[ 1.104  0.540  0.811 -0.081  0.889 -0.794 -1.200] Out: 0.889
[ 0.044  0.117  0.092 -0.102 -0.059 -0.072 -0.037] Out: -0.059
[ 2.0 -1.8 -1.3 -1.2  0.6 -0.4  1.2] Out: 0.6
[-1.014 -1.227  1.934 -0.946 -0.976  0.307 -0.284] Out: -0.976
[-0.25  1.14  1.50 -0.61 -1.03  0.45 -0.27] Out: -1.03
[ 1.5 -1.4 -0.1  1.4  0.6  0.7 -0.1] Out: 0.6
---
-307,-242,711,-774,37,557,-385
-295,-36,667,-869,150,488,25
⇒ 488

7,31,23,189,243 ⇒ 189

2,2,1,7,8 ⇒ 7

-748,869,250,-483 ⇒ 250

47,34,11,-32,39
15,-10,11,0,14
⇒ 0

126,133,106,123,130
255,163,130,6,117
141,148,133,116,150
⇒ 116

-576,-216,-459,-239,-333,155,518
951,-823,257,157,109,-512,8
-204,-266,-239,-322,-249,-223,-120
⇒ -223

888,539,644,798
458,702,439,719
994,173,594,701
⇒ 594
---
[[-71  41 -28  11  74]
 [ 12 -34   3  -1 -13]]	-1

[[ 48  42  41  74 -84 -41  49]
 [ 43  10  60  54   9  16 -18]
 [ 85  83 -65 -70  60  -1 -69]]	16

[[  3  22  63 -47  64 -57]
 [  2 -16 -28 -11 -19  -3]]	-19

[[-12 -42   0   0 -17  11]
 [-10 -27  -1  -6 -57  -5]
 [ 76  -6  54 -25 -51  11]]	-57

[[ 16 -21  25  -4  25   9   7]
 [-33 -22 -29  18  25  -7  -4]
 [-38   2 -64  41   2  -5 -10]]	-7

[[ 39  33 -12 -31 -86 -61  52]
 [ 36  33 -15 -28 -43 -50  56]]	-50

[[ 28  16 -40  67 -15 -32 -59]
 [-33 -48  72  15  34  44  -5]]	44

[[-13 -13 -11 -66 -12  18  51]
 [-14  13 -26 -34  52  31  70]]	31
---
[ 57 -29  62  11 -13   5 -36] value 5
[-26  -5 -58  12 -66  10] value -66
[-17  48 -73  20  65  39  58] value 39
[ 58 -27  78  23] value 78
[-23 -77  -4  15  15  19   6] value 19
[-83  27  -3 -31] value -3
---
[[-42  41  27 -25  14  50  25]
 [-42 -25  62 -58  13  61  -1]] ⇒ 62

[[ 16   0  46   9  19 -14]
 [ 52  23  55 -48 -30   7]
 [ 34  54 -14 -48  62  13]] ⇒ -14

[-73  28 -22  33  70  13  53] ⇒ -22

[-45  74  13 -62  32] ⇒ 13

[[ 63 -84 -15 -53]
 [  8  -5   4 -28]] ⇒ 4

[[ 60 -41  -1 -42  28]
 [ 15 -47 -49 -43  48]
 [-28  10   6 -67 -61]] ⇒ 6

[[ 69 -10 -17  66 -74 -47]
 [ 31  69 -40 -32 -34  35]] ⇒ -40

[[-44 -72   9 -15  57 -64]
 [ 10  30 -10   9 -29  29]
 [ 11   6 -42 -33 -26  43]] ⇒ -42

[[-43  21  20 -48 -18   1  17]
 [-20 -50 -37 -46   8 -43 -61]] ⇒ -37
---
[-25  49 -83  30]
-25, 30

[ 12  22 -11  21  72  39  49]
12, 49

[[-58 -13  66 -61  68]
 [-32  42  20 -16  68]
 [-32  -4 -27  -4  48]]
-58, 48

[-37 -36  53 -50 -18   3  72]
-37, 72

[ 20  -6 -28 -27  23  64  77]
20, 77

[[ 32  24 -12 -53 -65]
 [-22 -46  77   8  43]]
32, 43

[ 30 -75 -13  35]
30, 35

[-30 -83  20  31 -16  52]
-30, 52

[[-34  -6 -15  13]
 [ 27  44 -11 -17]
 [ -9  -7 -10  68]]
-34, 68
---
[982 376 550 240 700] → 376
[-664  674  147  451  355] → 674
[  4 -21 -10 -34  40] → -21
[148  54 219 113 140] → 54
[-31  36   2 -22  10] → 36
[8 8 7 3 2] → 8
---
(565, 111, 750, 100, 437) -> 750, 750
(-8, -49, 29, -12, -7, -11, -16) -> -12, 29
((8, 5, 5, 9, 1), (7, 1, 5, 1, 6), (4, 5, 7, 5, 5)) -> 5, 9
(2197, 7847, 4068, 4952, 7984) -> 4068, 7984
(1, 5, 5, 9, 5) -> 5, 9
(47, 84, 45, 22, 71) -> 45, 84
(225, 65, 136, 31, 53, 151, 124) -> 31, 225
(-305, 295, 573, -764, 498) -> 573, 573
---
[[ 33  11 -68   2]
 [ 33 -25  47  14]] ⇒ 47

[[-38 -27   1 -26 -28 -51]
 [-32  -2 -43 -72 -48 -42]] ⇒ -48

[[ 11  35  -5  -6  -9]
 [  1 -11  11 -72 -12]] ⇒ -72

[[-40   3   5 -26  28 -76 -14]
 [  3  -6 -26 -24  -8   6 -17]] ⇒ 6

[[ -5  12  19 -53  31]
 [-33 -72  49  27 -19]] ⇒ 27

[[  3 -45   4  31]
 [  5 -83   5  18]] ⇒ 5

[[-23 -12  26 -17  86 -55  16]
 [-63  -6 -72   0  -7 -14 -51]] ⇒ -14
---
((-24, -20, -38, 24, -7), (69, 51, -60, -2, -21), (-31, -20, -13, -14, -19)) => -14
(23, -33, 27, 61, 38) => 61
(-67, -21, -46, -54, -29) => -54
(39, 0, 65, -60, 36) => -60
(62, -30, -2, 45, -47) => 45
(-66, -21, 35, -64, 68) => -64
((9, 32, -23, -47), (81, 78, -74, -85)) => -74
((40, 67, 57, 36), (53, 37, 39, 62), (43, 37, 81, 22)) => 81
((44, 20, 49, 67, -80, -18, -17), (57, 23, 70, 47, -82, -50, -27)) => -50
((-42, -3, -29, -16, 21, 11), (15, -4, 63, -19, 8, 17), (-78, 62, -60, -33, 54, -25)) => 54
---
[[  5 -11  37 -25]
 [ 81 -29  13  36]] ans = 5, 36

[ 73  -9  50   6  56 -56 -13] ans = 73, -13

[-30  12 -60  71  37 -10] ans = -30, -10

[[ 18  24  14   7  78 -14  27]
 [ 12  59 -52  24  26  -8  31]] ans = 18, 31

[ 19  10  24 -11   9  61  72] ans = 19, 72

[  4  72 -57  53] ans = 4, 53

[[ 71  81 -50  -4]
 [-52  57 -58  -6]
 [-22 -43  39 -40]] ans = 71, -40

[[ -2 -38 -26  16  -7  18   8]
 [-49 -49  81  15  15 -22  25]] ans = -2, 25

[[-74  37  21  73  -5 -14]
 [ 58  56 -47 -25  58  59]
 [-55 -14  -7  47  69  43]] ans = -74, 43

[[  1 -44  59  60]
 [ 48 -44  61  25]] ans = 1, 25
---
[ 29 -80   9  47 -31 -42  28] out -80
[  0  39  17 -16 -62  -3] out 39
[-53 -72 -48 -21  -4 -22] out -72
[ 80 -27  40 -10 -50] out -27
[ -1 -81  19 -28   5] out -81
[-65   8 -67 -51] out 8
[ 61 -42 -59 -86  27] out -42
[  9 -43  61   6 -67] out -43
[ 55  52 -19  -4  77  -6] out 52
